First come named turns, each shown by rows before and after it. For each pair of rows after them, which turns, in which order, take the first row to the second? The first pair is done for you.
Q_780 (before => after):
[  2  -6  -1 -18  19  15  -3   6 -12   9] => [  7 -17 -11 -12  15   9   9  13   4   5]
[-4 -1  7 10 -3 -6 -3 -2  0 -4] => [-4 -1  6 10 -3 -7 -3 -2 -1 -4]
[  4  -9 -10   4   2  -4   7  12  15  -3] => [  2  -3   4  -2 -13   7  11 -13  -9   3]
[  2   8   8  26 -16 -19  -3  -5   4 -12] => [  0  14  11  23 -13 -16  -9  -5  -5 -12]
Q_787 (before => after):
[  7 -14  11 -11  19  20  -3  23  -7   4] => [  6  -9  12  -3  19  13 -11  30  -4  -1]
[-1  0 -5 -3 -6 11  6 -1 10  4] => [  0   0   5   7 -10   9   1   1   8   0]
[-2 11 -1  2  1 -6 -6  0 -3 -3] => [-1  6 -6 -6  3  0  3 -6 -6  3]
[ -4  17  -6   8  -3  -4 -15   2  -7 -10] => [ -6   9 -21 -10   1   7   1  -8  -9   1]
Q_111 (before => after):
[ 5  7 21  8 -3  0 -8 -2 -5 -3] => [  3   8   8   4 -15  -4   3 -16   0   0]
[ -3  21  -4   3 -16  -3 -14 -10  -3   3] => [  2   0 -14  -9 -14   9  12 -14   3  12]
[ 16 -26  22  -1   3  22   9  25   5  -7] => [  4  11  30  16 -11   0 -24  19  -2 -20]
Q_207 (before => after):
[ -9   0  -7 -23  18  -1  11   0   7  13] => [ -6  -5   4 -22  22   6   9   4   2  12]
[ -2   7  21  -8  14  15  -8  12  -4 -10] => [ -4  14  25  -6   0  15  -7  -4 -12 -11]
[ 0  0  4 -2 -2 12  2 -1  0  3] => [-1  1  3 -2 -5 10  3 -6  1  3]
[ 11  -9  31  -2   3  16   6  -5 -13   3] => [  6   2  21   0 -15   6  11 -26 -11   2]
Then:
Each pair is two turns apart.
[ 10 -16  15  14 -18  15  16 -14  -5  13] => [ -9  25   1   8 -12  -3 -17 -23 -12  11]  Q_780 then Q_111
[ 10  -2  -2   8   1  -9 -14   8  10 -11] => [  7   6   8   2  -4  -1 -17  -8  -9  -5]  Q_780 then Q_780
[  1  12  -9   7 -24 -14  -2   1  -9 -27] => [ -4  11 -30 -17 -10  -6   6  -7 -11 -14]  Q_780 then Q_787
[ 26 -28  15   5   5  19   8  -4  10   9] => [ 13   5  15  10  23   1 -36  10   8   0]  Q_780 then Q_787
[-12   6   9  11  -4 -20   2   4  13 -11] => [ -8 -10   0   4   2 -13  16   8  20  -6]  Q_111 then Q_207
[ -6   8 -24 -18  17  -8   7  17  18   3] => [ -7  26   2  -4  15 -12 -21  20   3  -5]  Q_207 then Q_111
[ -4  10  12   7  17  -6 -25  21   3 -10] => [  0   6  26   6 -16   7   2 -19 -19  -3]  Q_780 then Q_780
[ -4  21   0   4  10  -9 -47  -7  -4  -5] => [ 15 -22  -8  17   8 -11 -13  20  33 -10]  Q_780 then Q_207
[  3  16   1  13  -2  -9 -16  13   2  -6] => [ 12  -8  -3  12 -14  -3  15   7  11  -2]  Q_780 then Q_111
[-17 -12 -18 -20   5  -4  14   1   5  -4] => [ -7 -26  -1 -13   0   3  23   2   1  -5]  Q_111 then Q_780
[ -2  13 -15  25 -16 -15 -11   3  17  -9] => [  4   0  -4  22 -32   0  11 -16   5  -3]  Q_207 then Q_780
[-10  11 -12 -11  19  -4 -22  14  -1   4] => [  6 -21  -3   2  12   1   3  27  13   0]  Q_780 then Q_111
[ 11 -20 -11  13 -20  -8  23 -10  17  -1] => [ 16 -28   1  18  -7  -4  15  11  19  -6]  Q_787 then Q_111
[  0  -4   2  -1  11   6  -1   1  -2 -10] => [ 0  1  4  1  0  6  2 -9 -6 -9]  Q_207 then Q_207
[  1 -17 -25 -12   9   8  14   8   6  14] => [  1  -6   7  -9  15  20 -10   8 -23  15]  Q_780 then Q_111
[ -1  18   0 -23  32  18   0  22  -2  27] => [  6   7   7 -21   1  26  31 -10 -10  33]  Q_780 then Q_780
[-5 -8  7 18 -6 -2  1 23 -4 -5] => [-14   4 -13  11  -2 -12  -4  20   4  -3]  Q_780 then Q_787
[ 12  -5  11  12  -8   9  31 -19  -2  -5] => [ -3  29  14   4  11   4  -7 -19 -21  -5]  Q_780 then Q_207
[  5   9  18   0   4   0  -9  -9 -23  -3] => [  1  10  -9  10   1 -23  -8   2   8 -12]  Q_780 then Q_111
[  0  14   4  11 -19 -19  -7  -3   9 -11] => [ -1  16   5  10 -15 -20 -12  -2   7 -11]  Q_780 then Q_780
[ 12  -5  33 -17   6  27  13 -17 -29  11] => [ 11   2  43  -8  22  19 -14   9 -25   2]  Q_780 then Q_207
[ -3   7 -16  -3 -15 -10   2  -3  13  -4] => [ 10 -16  10   3 -13   7  10   9   6  -3]  Q_111 then Q_787
[ -4  -3   8  17   3   0 -19   6   4 -20] => [ -1 -11   3  20 -11  -1  -1  -4  10 -20]  Q_780 then Q_207
[  7 -17   9  16  -7  -4   7  20  16  -7] => [ -2  -6 -13   6   5 -13   0  20  25  -5]  Q_207 then Q_787
[ -5   8  -6 -12  -3   6   8 -13  -8   9] => [ -6  10 -16 -13   7   1   2  -2   1   7]  Q_207 then Q_780
[ 12 -18  -5  18   6 -19  22  23  27  -7] => [ -4  28   9  27  -7 -32 -15   2   2 -13]  Q_780 then Q_787
[ -3  -7  -8 -26  36  19  -9  13  -2  15] => [  4  -3  32  -4 -10  22  -1 -21 -26   8]  Q_787 then Q_207
[  5   6  22  -7   0   6   7   4 -11   4] => [  4   5  15 -10  -7   4  15  -7  -9   6]  Q_207 then Q_111
[  1  16   3  -1  -6 -17 -12  -7   8  -9] => [  4   3  -2   1 -14 -16   4 -10  16  -7]  Q_207 then Q_780
[  5  -4  -9 -13  -5   9  -3 -17 -18   5] => [  4   2   2  -8   1   8 -18  -6 -23   1]  Q_111 then Q_111
[-12  10 -13 -11   4  -3   0   0  -2  13] => [ -8   5  -2  -4 -13   0  10 -13  -8  12]  Q_787 then Q_207
[-14  -7 -33 -19   8  -6  -8 -24  18  16] => [-16  -2 -28 -22  11  -3 -14 -26  10  17]  Q_780 then Q_780
[  0  11  13  19 -25  -8   2 -21  -2  -4] => [ -9  24  -3   9 -13 -14 -10 -21  -1  -3]  Q_207 then Q_780
[ -2  -1   6 -12  21  16  -4  11 -13  10] => [ -5  14  15   5  10   3 -19  10 -14   0]  Q_207 then Q_787
[ -1   4  -7  -6 -14  -3   1 -19  -5  -1] => [ -3  12  -4   1  -2 -11 -19   0   0  -9]  Q_787 then Q_780
[  4   0  19  19 -21  -2   0  -2  -4  -3] => [-10  12 -20 -10  11  -7 -10   7   7   8]  Q_780 then Q_787
[  5   8  16  30 -37 -12   5 -23   1 -10] => [ 11 -18 -11  13 -26  -2  35 -20  19   1]  Q_111 then Q_207
[ -5 -10   7   5   2   7  -5   8 -15   0] => [ -8   0   1  14  -4  -6 -11   8  -6  -7]  Q_780 then Q_111
[ -6   5   8   0  -9   5  -5 -15 -19   5] => [ -5  -9 -10 -14  13  11   3   0  -6  12]  Q_780 then Q_787
[ 9  2 15  1  3  6 -3 -1 -2  3] => [ 2 14 -4 -2  2 -6 -7 -6  5  2]  Q_111 then Q_787
[ -5   8   0 -13  12   2 -13   0 -14   7] => [ -9  11  -9 -13   8  -4 -10  -5  -8   7]  Q_111 then Q_207
[ -8   6  -4  -2   6   5  -7 -14  -2   4] => [ -7   8   2   5   3   1 -12 -10  -1   0]  Q_787 then Q_787
[-14  19  15  11  -9  -2 -16  -3  -6   1] => [-18  14 -13 -10  14   0 -11   5   4  11]  Q_787 then Q_207
[ -2   5   5 -14  12  22  -4  -4  -9  12] => [ -3  11   7 -12   5  19  -6 -12 -12  12]  Q_207 then Q_111
[ -3   9 -17 -22  20   3  12 -11 -22  28] => [  7   2  13  17  25 -11 -13  35  -4   3]  Q_787 then Q_780
[-14  -6   3   2  21  13  -1  -1 -14 -13] => [ -8 -18   2   9  14   9  10   5  -1 -17]  Q_780 then Q_787
[ -2  25  30   8 -14  -9 -13 -14 -21  -6] => [ -8  27  -6  11  -4 -33 -14   4  15 -13]  Q_207 then Q_780
[ -3 -12 -11 -13  -4  19  17 -19 -18   9] => [ -3  -4  10  -6  -5  20   0 -16 -30   5]  Q_111 then Q_207
[ 6 -8 23  2  6 13 -3 15 -5 -5] => [  1   3  19   6   8   3 -15  19   1 -10]  Q_207 then Q_780
[ -6  12 -11  -6  19  -8 -14  12  13  -2] => [ 7 -1 30 11 -4  7 -6  5 -7 -5]  Q_787 then Q_787
[ -9  32 -17  21 -10 -43 -23  -9  12 -16] => [ -3   6 -37  -3 -22 -24  25 -40  10   3]  Q_780 then Q_787
[  1  -2   1 -19  18   4   8  -8  -4  17] => [ 11 -11  27  -1   7   5   5   0  -7   9]  Q_780 then Q_787
[ -1  -3   7 -18  14  10  -9  -1 -12   6] => [  9 -21  12  -5   6   8   6   9   2  -1]  Q_780 then Q_787
[ -1 -12 -28 -15  -3  -1  31 -18  11   8] => [-12  14 -21 -28  16   3   1 -21 -14  13]  Q_780 then Q_207
[ 10 -18  15  -8   9  16   1   7   0   6] => [ -3  14   5   9  -9 -15 -19  -1  10  -9]  Q_787 then Q_111
[-13  33  18 -10  -3  -2 -27 -28 -32 -11] => [-13  11 -22 -39   1   5  12 -40 -14   6]  Q_787 then Q_111
[ -5  21  -2   0  -7  -8 -13 -16 -19   0] => [  4  -1 -14   9 -21 -15  14 -15   5  -3]  Q_780 then Q_780
[  3  -2  20   7  -9   2   7 -13 -14   1] => [ -5   2  -6 -14  24  -1  -4   5  -3   8]  Q_780 then Q_787
[ -6  17   7 -10   8  14 -16 -18 -33  -1] => [  6 -12   8   6  29  10 -17  30  -3 -12]  Q_780 then Q_207
[ -3   4   3  -7  17 -12 -17  10   6   1] => [ -3  -3   2 -18  21  -1  -9   3  -3   8]  Q_207 then Q_787
[-14  30 -10  -4  -1  -6  -5 -13  -4  -5] => [ -4   0 -24  -7  10  -1  18   5  20  -3]  Q_780 then Q_111
[  1   7  14  20 -34 -13  12 -17   0 -10] => [  3 -18 -25  -8  -1  -4  33   1  25   2]  Q_787 then Q_111
[ -3  18 -14  -7  14  -7 -17   1  -4   4] => [  1  11   3  -7  18   2 -19   6 -14   5]  Q_207 then Q_207
[  3 -17 -11  22  -5 -18   6  12  17  -7] => [ 10 -27   0  17 -11  -6  19   1   6  -1]  Q_787 then Q_787
[-20  13 -28 -17  19 -24  -3   8  14  -5] => [ -1   2  38  21 -14 -13  -8   8 -11 -19]  Q_787 then Q_787
[ 1 -4 -9 -8 22 13  1 14 -2 -2] => [ -3  14   3   3  14   5 -17  10 -11  -8]  Q_111 then Q_207
[-14  19 -11 -13  17   3  11   0   9  -2] => [ -6   2   1 -10  23  13  17  14   8  -2]  Q_780 then Q_111
[  5  -5  -2 -22  19  16  11  -2   4   3] => [  1  10   3  -2  18  -4 -14  16  14 -12]  Q_787 then Q_787
[ -4  -4  -9  16  -8 -10  25 -17   1  -7] => [ -7   1 -15  17  -4 -16  19 -13   8 -10]  Q_787 then Q_787
[  6   2  24  -7   5  14  -6  -8 -23   6] => [ -6  18  -9  -8 -11  -9   0 -27  -7   5]  Q_207 then Q_207
